Rotation paths and how fast each direction turns (degrees each step):
Each turn is a multiple of 5 degrees from 10 to 175, or 0.
Each row of a path follows its step; steps can be skipped.
Rotation 1:
step 0: [-16.5 7.3 11.4 46.0 -9.7 -30.9 2.8 12.7 47.2 14.2 -18.9 10.5 -26.1 -31.0 7.4 17.5 10.4 0.5 -12.5 -5.9 -8.9 2.6 -21.9 2.2 -3.0 19.3 36.6 7.2 -9.5 17.5 -12.4]
step 1: [-1.1 -32.0 15.4 -3.3 14.7 -4.5 -14.7 -1.0 -9.2 5.8 -4.7 45.6 31.0 -31.9 -16.1 0.7 6.1 -3.5 6.6 19.6 -7.5 20.0 21.3 9.4 -0.1 19.6 46.9 22.1 -23.6 24.8 5.5]
step 2: [-8.8 14.5 -4.0 -1.7 -11.5 -13.1 24.0 14.2 53.4 29.1 -0.5 12.8 31.5 -15.3 12.6 -8.2 -17.6 15.6 -4.2 7.0 -9.1 25.8 48.1 -9.3 17.0 6.9 16.9 -12.4 6.7 4.7 -23.3]
step 3: [-6.6 -18.1 8.9 -13.9 30.4 21.3 9.6 5.2 18.3 -6.2 16.0 12.5 7.4 -27.1 55.0 22.4 2.8 28.2 9.9 -1.8 -24.0 25.8 3.6 5.7 1.2 15.7 19.0 11.3 -14.6 -31.3 23.5]
step 4: [0.6 9.5 8.5 -40.5 22.7 -8.1 -5.4 27.6 40.2 -5.3 50.9 -5.7 -16.5 -23.5 -2.9 -1.4 -10.2 -0.4 -6.7 17.2 20.3 4.8 10.1 8.7 13.1 -27.3 36.0 9.1 17.8 1.7 -4.7]
step 5: [-2.2 32.3 -4.6 -14.4 10.0 -2.0 25.0 -14.6 -36.8 -9.3 33.9 -21.2 23.1 -20.4 26.0 12.0 14.0 15.9 -3.3 19.2 -0.3 -6.7 15.6 9.9 9.0 12.5 42.8 -34.8 9.8 -0.9 18.5]
step 6: [-14.9 31.4 16.9 2.9 -6.5 1.3 0.5 4.0 -6.1 5.5 1.3 -10.3 -25.2 5.1 21.7 40.1 1.2 10.1 -1.4 -21.4 9.2 4.5 -14.4 10.3 47.1 -19.5 45.2 11.4 16.2 -8.5 -36.0]
step 7: [7.0 6.5 20.7 49.2 23.2 -5.2 2.1 -31.5 -7.5 -6.5 27.7 -2.9 -12.0 -27.7 -14.3 11.4 13.0 25.2 6.0 4.8 15.1 -29.6 1.9 9.8 11.7 20.7 34.7 30.0 -3.2 21.5 7.8]
step 8: [-25.7 11.5 -3.5 29.7 -1.4 -43.0 -31.7 7.3 4.3 22.8 -14.3 -9.1 3.4 -4.5 6.7 -5.4 15.0 -30.5 -2.1 12.9 -6.7 5.7 24.0 15.0 38.5 10.5 41.0 -1.4 -13.3 24.4 -11.6]
step 9: [-24.8 -28.0 14.8 25.1 -27.1 -15.6 21.6 -4.8 7.7 -19.8 -8.4 48.5 19.7 3.8 10.3 0.9 4.4 38.4 9.2 -2.1 -23.1 -1.9 20.9 4.8 20.4 19.1 35.6 12.3 -1.6 5.3 3.9]
Directions:
[8.9 -4.9 -0.6 13.8 10.1 5.9 -5.9 5.7 10.5 -1.9 6.3 -5.2 -5.6 -9.0 6.8 -3.6 -1.0 -8.2 -3.8 0.0 -0.5 -4.0 -12.1 -3.4 4.7 0.1 -4.0 7.4 0.6 1.1 7.7]
100
[-17.5 -0.9 -6.2 7.0 -4.3 7.3 10.3 8.1 5.5 1.9 6.3 1.0 -9.0 1.1 -7.1 -0.5 -4.5 0.9 -10.5 8.8 0.7 -8.2 0.7 -6.4 -2.2 1.1 0.5 -2.0 -0.3 -3.0 -8.9]
170
[1.0 -8.7 -3.6 1.2 -1.4 7.2 -1.4 9.0 4.7 -0.4 -9.4 2.2 5.7 -12.2 0.6 -6.0 -5.3 5.1 -10.5 -5.8 3.6 12.9 8.5 7.1 -12.8 -3.2 1.2 -2.1 2.2 -2.6 2.4]
40
[0.8 -4.3 5.8 7.5 6.2 1.8 -1.8 -0.2 1.3 9.8 -1.6 2.0 1.5 3.8 -3.9 -1.4 7.8 2.6 -3.8 2.2 -0.4 7.3 12.4 4.9 10.2 14.1 -12.2 8.5 -5.9 3.0 -9.2]
55
[-5.1 6.5 5.8 -3.6 2.0 4.4 4.9 -2.8 -3.2 2.0 -9.9 11.2 -4.5 -9.7 5.2 -10.1 7.2 -9.7 3.7 0.6 1.5 -11.7 2.8 5.0 -1.7 -6.6 -13.1 1.3 6.8 -3.3 -0.7]
0
[-3.6 0.4 -5.7 -7.3 0.7 -1.6 -10.9 3.3 -6.0 4.8 6.3 -7.5 -3.5 -9.0 -6.1 -8.6 -0.1 -0.1 9.8 11.5 2.4 -0.4 1.4 1.8 -11.1 3.6 1.6 9.6 0.9 14.0 -1.7]
110
[7.7 -3.5 2.9 3.0 -1.2 -4.7 0.0 -11.7 10.3 -7.5 1.1 -2.1 10.3 -3.1 -6.6 2.3 -7.9 5.6 -0.5 11.6 2.9 -7.1 0.8 4.5 -0.7 -0.7 -5.3 0.3 16.2 -1.1 -9.0]
140
Rotation 2:
step 0: [11.1 2.8 -14.1 23.0 3.4 -20.2 24.4 13.0 15.6 -3.5 -39.8 -1.9 -20.3 3.4 14.5 16.8 -15.7 25.2 -24.9 -13.7 -26.0 -12.3 36.4 20.1 -12.0 -19.3 -13.8 12.5 -3.9 -8.4 15.8]
step 1: [23.9 -3.5 -7.8 4.0 -23.2 10.4 19.4 -15.1 -2.8 4.7 -30.4 7.6 -3.4 -15.3 23.1 24.7 18.2 -32.8 -14.8 -11.8 -11.0 -14.4 8.7 24.8 -45.9 -5.1 16.3 20.2 -6.5 19.4 3.4]
step 2: [5.7 0.1 -9.6 -0.2 -1.9 -19.5 23.6 9.8 35.3 28.0 -33.0 -33.2 4.9 0.6 11.1 13.2 12.9 -8.3 -20.4 13.0 -8.6 -3.8 13.3 36.5 3.6 -27.3 23.3 -12.6 -24.7 -8.7 3.3]
step 3: [34.4 -18.5 -16.8 5.1 -4.5 9.0 -10.0 -12.8 19.4 -16.3 -11.7 2.6 14.3 -9.0 -8.6 19.6 -2.5 2.0 -12.9 -18.2 -27.5 27.7 5.0 51.7 -27.3 -28.5 2.6 2.7 -11.0 4.2 13.3]
step 4: [-5.5 3.4 3.5 -0.7 -7.9 -11.2 48.4 -9.3 15.9 -5.1 -33.8 -0.8 -1.4 -4.1 6.9 12.4 12.7 3.4 -9.0 13.8 -48.8 10.2 28.2 25.1 5.1 -1.5 -8.5 6.6 -8.7 24.8 27.9]
step 5: [36.2 2.0 -11.1 -4.0 -9.8 -4.7 14.6 -12.6 9.8 12.8 -22.5 -13.6 4.4 -10.9 -22.2 3.7 14.8 -21.7 10.9 1.6 0.7 -9.0 -17.9 44.6 -27.6 11.3 8.6 15.1 -27.2 19.2 35.2]
step 6: [-20.7 -19.3 -23.7 0.4 -5.4 8.6 23.8 -0.1 18.1 4.1 -3.5 -36.4 15.3 -14.5 -17.2 0.0 22.2 -8.9 -16.5 29.4 -10.5 30.7 9.3 46.6 10.4 -11.1 9.6 -11.8 -3.8 9.2 15.0]
step 7: [25.6 9.1 -8.4 6.8 -18.8 6.2 -10.5 -9.4 4.6 2.1 6.6 -18.5 11.7 4.7 -38.8 -6.1 -8.6 16.3 -6.9 -3.1 -47.2 9.0 6.0 41.0 -4.6 1.6 -22.1 10.9 -10.3 8.2 38.9]
step 8: [-1.5 -7.9 -28.3 1.1 -5.2 13.1 55.1 -9.8 -11.5 7.6 -4.6 -1.1 0.3 -14.6 -17.0 -2.5 25.0 10.5 -1.6 27.6 -33.3 3.8 -11.4 7.7 -5.4 10.7 0.7 15.2 17.7 28.5 31.6]
step 9: [2.0 20.6 -32.4 25.4 -11.5 10.5 9.8 4.8 -10.7 25.6 -10.5 -37.3 6.1 -23.8 -34.7 -9.6 -9.0 -12.3 -0.2 10.3 6.4 -15.5 -7.2 26.6 2.0 17.1 -6.5 8.9 -24.4 -5.1 35.1]
Directions:
[-2.8 0.6 6.4 -1.2 6.7 4.0 -3.0 6.2 8.2 1.4 8.2 -1.0 -7.0 4.1 9.2 17.5 3.7 4.4 9.2 -9.4 4.8 -4.3 7.9 3.7 -0.7 6.9 5.0 5.2 7.1 -4.6 -3.4]
10
[2.2 0.6 1.8 -0.6 -1.6 -4.2 -6.1 -7.3 10.3 -1.2 -17.1 11.9 3.0 -0.5 15.8 -1.4 3.5 -1.2 2.7 -5.9 1.1 3.7 1.7 4.3 4.8 -10.7 7.1 1.1 -7.2 1.2 -2.3]
25
[-6.8 2.9 -2.0 -0.2 -8.3 -6.4 -5.0 5.5 2.7 4.1 -6.1 0.1 4.5 -4.5 -5.2 -0.1 -1.8 -12.9 6.1 12.4 6.9 -7.1 -2.3 10.0 -4.4 6.7 10.4 -2.7 5.7 -5.9 -9.8]
95
[4.0 -4.1 7.1 -3.0 -6.9 -4.9 6.1 -1.3 8.6 5.1 1.2 -5.1 -9.8 0.5 -5.1 -6.9 -13.8 -1.8 1.8 -5.0 -4.1 -4.8 -2.0 1.9 12.3 0.1 -1.6 12.4 -6.8 -11.0 -3.7]
155
[-4.0 6.3 3.1 0.5 2.3 -2.2 9.6 5.9 9.8 -3.5 -9.4 -4.9 -10.8 2.9 -3.3 -5.1 3.5 14.1 -4.8 7.4 6.5 -2.0 -0.3 1.8 6.6 -5.9 -1.7 -6.3 10.7 7.9 -6.1]
175
